In the rows, zero is written as 128.
Y: several groups of rows, each row roughly a mix of its group's hidden directions; some rows fit no group:
Y (101 x 11):
[[114  79 130 124 144 155 117 146 111 147 160]
 [101  96 116 115 153 127 163 150 118 142  98]
 [107 137 135 109 107 132 164 116 140 107  80]
 [139 130 169 130  80 106 142 133 114 138 150]
 [150 122 151 117 134 163 102 134 121 156 169]
 [147  70 127 157 131 141 146 115 142 129 112]
 [127 186  98 113 127 121 143 102 125 139 120]
 [101 147 137 149 107 148 133 119 148  85  98]
 [154 114 101 161 157 106 117 159 109 136 137]
 [112 162 142 145 111 119 113 104  91  99 148]
 [150 137 119 168 151 147  93 139  99 116 113]
 [ 97 154 148 115 116 129  98  83 128 123 147]
 [116 147 112 157 134 155 163 149 166 117 119]
 [ 94 160 141 101 133 145 110 144 111 129 166]
 [134  89 138 128 109 103  93 111  91 129 118]
 [166 152 107 128  99 116 157 132  98 108 138]
 [103 124 144  85 126 135  89 114 108 101 125]
 [138 164 134 153 131 150 130 150 128  80 109]
 [109 103 172 106 112 147 101 128 121 155 140]
 [135 122 134 145 169 115 144 117  97 142  85]
 [ 93 136 104 160 139 168 135 126 115 144 104]
 [115 137 163  86 116 136 155 117 150 137 156]
 [124 160 108 130 151 159 151 127 136 149  86]
 [136  79 143 139 124 156 140 137 130  90 148]
 [121  98 123 164 121  94 108 169 122 125 126]
 [113 140 136 127 154 153 113 128 134 175  89]
 [115 116 158  86 120 138 160 102 143 153 123]
 [103 127 136 120 137  84 159  99 158 127 142]
 [141 105 117 166 128 112 131 140  95 156 161]
 [107  94 141 142 109 132 100 113 110 113 171]
 [152 140 119 150 150 128  97 160  94 131 157]
 [ 99 127 146 107 122 112 123  78 150 142 152]
 [133 142 109 176 159  98 113 133 119 104 128]
 [ 90 140 130 147 108 152 126 139 148  92  97]
 [ 88  95 138 143 131 123 126 152 107 164 110]
 [169 137 131 139 117  98 149 123 149 167 111]
 [136  99 111 115 124 131 105 131  87 173 119]
 [119 115 130 170 107 146 149 146 164 134  99]
 [110 108 124 121 118 114  97 101 112 108 175]
 [148 150  87 123 129 115 142 117 135  81 144]
 [158 182 149 121 109 125 116 111 141 148 127]
 [ 99 138 147  98 119 126 147  91 115 133  89]
 [151 156 148  90 135  97 115 123 144 159 116]
 [107 116 133 122 114 122 157  95 176 116 107]
 [155 122 121 128 145 124 118 168  98 154 165]
 [111 142 167 134  97 122 100 103  97 119 138]
 [141 140 103 168 124 135 117 157 136  85 112]
 [136 138 143  87 135  79 119 130 133 159 120]
 [132 133 156  75 120 131 154  97 122 138 143]
 [156 113 157 113 130 184 132 136 133 149 126]
 [115  79 108 129 156 160 128 133 124 100 134]
 [136 131  95 134 167 108  95 147 150 124 103]
 [119  94  95 145 135  82 124 111 144 145 134]
 [126 132 127 129 116 102  76 105 124 118 167]
 [114 112  92 119 105  82 153 146 143 126 131]
 [115 168 125  93 141 147 139 132 165 106 112]
 [123 107 178 155 106 154 134 103 132 138 138]
 [101 118  96 113 149  90  92 116 118 127 142]
 [140 132 135  99 127 129 172 169 102 138 112]
 [131 111  82 129 106 101 139 169 121 124 116]
 [115 142 119 109  96 125 167 152 140  98 101]
 [173 134 110 130 155 111 159  95 134 113 131]
 [108 180 109 119 115 113 121 155 140 116 101]
 [150 147 130 117 137 119  72 105 149 119 148]
 [142 117 170 106 135 142 130 108 128 164 162]
 [133  74 118 158 116 116 113 118 101 114 112]
 [148 143 160 104 125 129 141 127 159 176 132]
 [107  95 130 101 138 165 124 153 161 134 111]
 [137 133  88 105 138 106 128 161 149 138  93]
 [129 144 119 151 131  98  68 134 136 141 129]
 [ 92 103 108 138 155 111  87 138 120 145 119]
 [124 123  84 158 120 108  84 130 109 121 124]
 [133 122 146 119 149 146 111 106  84 163 106]
 [157 149 121 166 130 122 120 165 150 129  96]
 [111 140 115  99 144 153 136 134 165  94 100]
 [109 136  93  89 145  85 141 118 117 132 126]
 [121 117 159 154 119 147 135 136 120 168 169]
 [165 134 131 119 129  96 134 132 126 182 141]
 [124 111 167 119  99 118  99 128 111 169 133]
 [108 122 116 159 140 101  99  81 141 121 127]
 [145 152 139  96 154 116  95 117 152 156 110]
 [114 129 127  91 118  95 131 133 110 157 170]
 [ 98  94 117 170 109 143 119 151 120 113 112]
 [126 172 138 141 101 122 144 132 164 130  94]
 [134 157 127 124 136 186 143  97 137 127 120]
 [ 98  96 151 135 139 135 120 149 118 170 103]
 [118 113 100  85 166 137 146 107 132 108 128]
 [135  80 118 130 127 113 104 105  99 101 110]
 [132 104 116 102 103 120 156 155 161 140 157]
 [130 129 158 132 142 137 120 102 168 130 175]
 [110 158 122 104 155 139 113 105 130 169 104]
 [132 172 136  86 154 138 139 119 139 128 156]
 [143 155 118 102 149 103 119 118  93 132 166]
 [122 144 124  97  94 134 164 164 126 109 112]
 [136 148 128 178  98 151 155 149 123 125 116]
 [132 104 178 140 133 119 139 157 153 106 112]
 [125 123  82 117 172 133 111 118 142  99 123]
 [155 147 129 164 158 142 128 157 108 104 109]
 [108 130  90 104 169 117  96 107 132 126 126]
 [161 155 142 119 144 113 106 142 158 152  98]
 [153 124 119 170 148 150 129 143 129 106  88]]
one row of each group, then the others: which group is each in?
[138 108 168 119 123 145 136 126 148 178 143]
(26)
[152 130 107 151 144 105 142 179 124 117 148]
(108)
[132 102 139 110 111  98 111 115 121 102 175]
(7)

[ 95 129 131 127 128 169 112  85 111 136 149]
(7)
[132 114 143 123 147 106 181 130 166 133 140]
(108)
[127 138 160 123 162 130 112  95  95 156 136]
(108)
[106 170  99 110 138 141 129  86 118 139 129]
(7)
[124 151  81 122 157  96  99 126 137 125 116]
(7)
[141 168 138 138 115 125 159 131 170 148 110]
(26)
[110 153 109 132 133  91 105 128  79 126 130]
(108)
[133  91 125 140 152 129 115  95 116 165 100]
(108)
[ 99 143 162 132 108 164 135 143 163 143 121]
(26)
